128 stands for zero in the data rows.
Here is a table of points, one per row:
[203, 140, 115, 119, 119, 83, 105, 184, 159, 208, 96, 99, 121, 71, 160, 140, 126, 77, 89, 140, 132, 156, 107, 134, 124, 117, 168, 162, 139, 98, 151, 172]
[46, 158, 152, 70, 90, 205, 157, 160, 166, 161, 124, 119, 108, 186, 152, 147, 127, 118, 163, 100, 166, 142, 119, 133, 119, 144, 137, 184, 147, 74, 130, 154]
[255, 174, 196, 39, 153, 99, 131, 191, 105, 159, 130, 153, 131, 94, 89, 178, 62, 130, 182, 204, 134, 156, 185, 175, 142, 155, 114, 176, 160, 183, 133, 144]
[70, 81, 112, 150, 146, 162, 156, 99, 126, 114, 241, 188, 99, 146, 94, 118, 221, 204, 71, 99, 107, 195, 140, 176, 82, 173, 128, 57, 97, 60, 91, 154]
[122, 128, 102, 130, 104, 170, 165, 29, 157, 140, 156, 181, 151, 43, 211, 172, 144, 144, 103, 90, 130, 110, 86, 62, 159, 60, 147, 120, 110, 65, 39, 106]
[127, 104, 65, 99, 121, 62, 150, 120, 120, 102, 152, 141, 147, 128, 132, 60, 83, 139, 152, 91, 66, 120, 138, 117, 43, 136, 88, 201, 109, 155, 101, 133]
[96, 57, 181, 127, 141, 97, 81, 76, 109, 115, 67, 75, 173, 128, 179, 137, 147, 70, 120, 225, 79, 139, 113, 144, 128, 164, 137, 62, 101, 184, 148, 130]
[100, 104, 125, 122, 116, 146, 177, 129, 114, 147, 122, 128, 119, 70, 78, 128, 101, 208, 111, 164, 119, 43, 182, 148, 88, 149, 196, 158, 202, 115, 116, 49]
[166, 142, 136, 98, 214, 172, 95, 66, 115, 164, 86, 131, 85, 174, 73, 96, 77, 67, 156, 140, 122, 115, 76, 108, 87, 90, 168, 166, 225, 157, 222, 136]
[133, 229, 122, 109, 79, 100, 78, 172, 135, 133, 174, 133, 186, 156, 116, 167, 141, 125, 130, 127, 120, 153, 114, 191, 115, 121, 152, 117, 118, 73, 151, 70]
[151, 166, 181, 194, 95, 141, 151, 92, 159, 86, 117, 214, 106, 145, 129, 50, 30, 153, 135, 143, 132, 124, 79, 104, 115, 164, 124, 109, 111, 98, 179, 155]
[52, 115, 116, 101, 124, 141, 89, 44, 157, 95, 175, 170, 114, 126, 138, 188, 182, 146, 165, 83, 164, 90, 72, 174, 145, 129, 89, 139, 69, 102, 136, 153]
[174, 165, 192, 117, 191, 108, 164, 174, 68, 95, 140, 93, 83, 208, 125, 101, 220, 110, 107, 87, 171, 176, 110, 165, 173, 131, 64, 132, 116, 97, 160, 52]
[81, 98, 107, 218, 187, 151, 145, 122, 131, 107, 96, 95, 161, 47, 148, 153, 125, 146, 146, 72, 67, 201, 191, 65, 142, 141, 157, 113, 86, 62, 145, 129]
[102, 151, 116, 108, 86, 119, 116, 199, 87, 110, 129, 176, 249, 142, 137, 149, 95, 132, 67, 115, 50, 140, 156, 166, 148, 104, 41, 124, 140, 43, 37, 180]
[72, 132, 178, 138, 137, 124, 41, 157, 111, 124, 155, 153, 105, 201, 93, 96, 181, 38, 220, 108, 47, 112, 108, 102, 126, 119, 122, 172, 123, 142, 113, 197]
[127, 191, 31, 83, 90, 178, 106, 75, 188, 162, 229, 95, 157, 126, 111, 125, 215, 121, 149, 118, 166, 135, 115, 169, 114, 162, 25, 114, 160, 88, 135, 127]
[106, 186, 151, 132, 123, 80, 98, 97, 108, 171, 178, 149, 53, 135, 160, 78, 107, 137, 163, 44, 137, 125, 131, 150, 117, 144, 144, 74, 212, 72, 116, 164]
[141, 161, 201, 130, 93, 115, 167, 80, 185, 89, 64, 93, 125, 129, 117, 134, 65, 154, 139, 75, 73, 84, 42, 113, 108, 177, 105, 108, 121, 73, 114, 144]
[138, 173, 157, 175, 115, 108, 150, 140, 118, 91, 76, 165, 196, 120, 186, 176, 119, 157, 142, 129, 102, 173, 188, 142, 107, 90, 90, 151, 123, 195, 82, 101]
[68, 192, 114, 71, 70, 115, 104, 160, 151, 147, 177, 126, 121, 156, 102, 105, 154, 158, 201, 98, 130, 114, 185, 136, 182, 124, 123, 47, 120, 66, 146, 127]
[162, 24, 162, 122, 138, 172, 116, 155, 135, 150, 88, 88, 66, 123, 165, 135, 94, 88, 119, 194, 140, 87, 178, 108, 105, 140, 98, 199, 122, 125, 139, 68]
[116, 98, 72, 156, 136, 42, 156, 97, 147, 50, 140, 149, 131, 128, 185, 165, 154, 120, 69, 109, 69, 74, 129, 109, 130, 91, 164, 149, 64, 133, 129, 111]
[157, 81, 142, 113, 165, 68, 159, 145, 113, 88, 112, 88, 140, 78, 95, 138, 110, 49, 110, 121, 165, 129, 117, 60, 36, 70, 155, 136, 149, 152, 152, 111]
[207, 101, 147, 122, 130, 132, 117, 126, 148, 123, 132, 73, 96, 181, 108, 102, 112, 162, 39, 120, 155, 124, 137, 142, 93, 98, 166, 121, 219, 118, 128, 96]
[80, 123, 118, 135, 32, 172, 135, 118, 91, 185, 138, 90, 129, 222, 100, 132, 159, 143, 167, 176, 137, 133, 119, 166, 163, 133, 119, 145, 204, 151, 209, 116]
[169, 164, 218, 128, 127, 155, 80, 174, 180, 138, 99, 142, 88, 89, 123, 61, 149, 138, 185, 169, 161, 151, 145, 103, 144, 99, 154, 148, 147, 146, 159, 89]
[193, 53, 66, 152, 140, 79, 119, 154, 148, 115, 107, 115, 188, 82, 122, 89, 93, 155, 91, 107, 116, 130, 164, 160, 181, 171, 204, 102, 119, 145, 142, 126]
[27, 129, 98, 173, 152, 202, 191, 150, 179, 65, 173, 173, 173, 86, 174, 103, 118, 182, 132, 147, 128, 85, 66, 133, 180, 117, 129, 126, 108, 151, 154, 151]
[132, 105, 99, 241, 116, 153, 81, 117, 128, 176, 95, 252, 154, 216, 121, 133, 147, 117, 143, 60, 160, 104, 81, 134, 113, 117, 145, 97, 103, 150, 135, 135]
[71, 142, 69, 85, 71, 136, 100, 129, 187, 167, 31, 139, 98, 91, 113, 125, 124, 218, 86, 85, 124, 125, 129, 99, 120, 97, 124, 111, 75, 160, 166, 183]
[55, 148, 134, 160, 98, 115, 92, 111, 108, 67, 123, 80, 163, 87, 104, 149, 63, 116, 113, 105, 164, 104, 154, 106, 139, 131, 178, 127, 97, 204, 69, 133]
[197, 129, 108, 130, 104, 151, 67, 150, 78, 166, 89, 59, 114, 107, 106, 196, 165, 183, 105, 142, 116, 137, 99, 91, 89, 115, 144, 100, 176, 118, 117, 165]
[162, 96, 127, 86, 93, 117, 182, 95, 66, 143, 166, 110, 130, 98, 64, 10, 182, 111, 130, 102, 189, 110, 152, 204, 155, 60, 143, 142, 102, 112, 43, 101]
[163, 180, 205, 127, 212, 88, 152, 182, 210, 193, 150, 100, 135, 146, 52, 143, 99, 92, 125, 147, 108, 124, 128, 99, 172, 154, 144, 149, 119, 243, 131, 126]
[96, 147, 156, 118, 129, 164, 87, 140, 96, 190, 127, 98, 107, 120, 96, 90, 126, 120, 126, 88, 84, 79, 145, 191, 186, 123, 64, 75, 115, 143, 116, 72]
[127, 136, 157, 85, 146, 145, 204, 134, 42, 105, 152, 131, 145, 150, 120, 132, 154, 101, 110, 141, 103, 152, 168, 84, 152, 179, 139, 85, 91, 175, 191, 140]
[90, 155, 87, 147, 113, 80, 102, 75, 113, 121, 120, 109, 159, 117, 115, 193, 137, 124, 117, 163, 103, 177, 157, 116, 213, 123, 82, 148, 118, 75, 37, 148]
[167, 128, 109, 182, 180, 181, 166, 93, 142, 121, 84, 81, 73, 113, 199, 120, 132, 129, 77, 189, 137, 107, 147, 164, 115, 140, 205, 151, 105, 161, 98, 139]
Along one direction, these points spread out more than along any other. Take the direction at right angles to it along which they spread out most. Then take the direction at right angles to both along which they spread out most. Go by this last direction. For each point below, how far along it does it lie, from 0 to 99? 50 is the average, and the first point above lies past it. One standard deviation of the points above along it is 16.
[127, 105, 14, 117, 145, 107, 171, 136, 91, 51, 45, 213, 148, 114, 115, 176, 227, 60, 90, 111, 144, 155, 141, 152, 152, 117, 81, 90, 110, 140, 0, 133] 76
[167, 139, 142, 120, 146, 169, 167, 123, 179, 102, 128, 136, 126, 154, 129, 91, 101, 103, 136, 191, 123, 131, 122, 107, 69, 131, 95, 70, 66, 147, 138, 77] 42
[196, 120, 162, 156, 62, 132, 98, 152, 170, 140, 150, 137, 151, 147, 161, 134, 127, 135, 135, 81, 199, 63, 144, 92, 88, 164, 137, 191, 122, 99, 185, 156] 37
[131, 75, 88, 156, 118, 93, 146, 115, 148, 115, 128, 107, 148, 83, 165, 116, 133, 117, 77, 165, 161, 124, 193, 51, 155, 94, 54, 120, 155, 166, 99, 159] 62
[171, 162, 163, 145, 171, 136, 134, 125, 143, 135, 147, 105, 83, 209, 73, 159, 106, 122, 209, 134, 146, 127, 121, 160, 92, 74, 172, 123, 138, 72, 196, 223] 32
[134, 160, 88, 42, 26, 182, 93, 196, 137, 135, 212, 172, 61, 198, 112, 211, 110, 86, 157, 34, 160, 227, 100, 240, 160, 145, 26, 91, 201, 86, 146, 138] 63
[122, 147, 112, 98, 180, 157, 104, 102, 17, 107, 139, 107, 82, 100, 154, 78, 111, 102, 50, 184, 143, 139, 126, 84, 130, 158, 199, 150, 119, 152, 130, 78] 49
[88, 74, 137, 208, 167, 89, 168, 123, 100, 119, 80, 147, 92, 48, 124, 174, 129, 130, 161, 193, 89, 141, 106, 65, 142, 210, 121, 163, 85, 209, 168, 116] 39
[47, 55, 137, 92, 209, 26, 155, 99, 137, 148, 102, 122, 171, 119, 219, 88, 74, 176, 140, 171, 160, 128, 95, 57, 88, 145, 171, 141, 93, 172, 154, 98] 35
[174, 48, 103, 146, 172, 152, 103, 187, 70, 135, 134, 75, 129, 134, 129, 133, 111, 159, 165, 191, 172, 101, 75, 122, 149, 80, 143, 138, 158, 165, 109, 107] 51
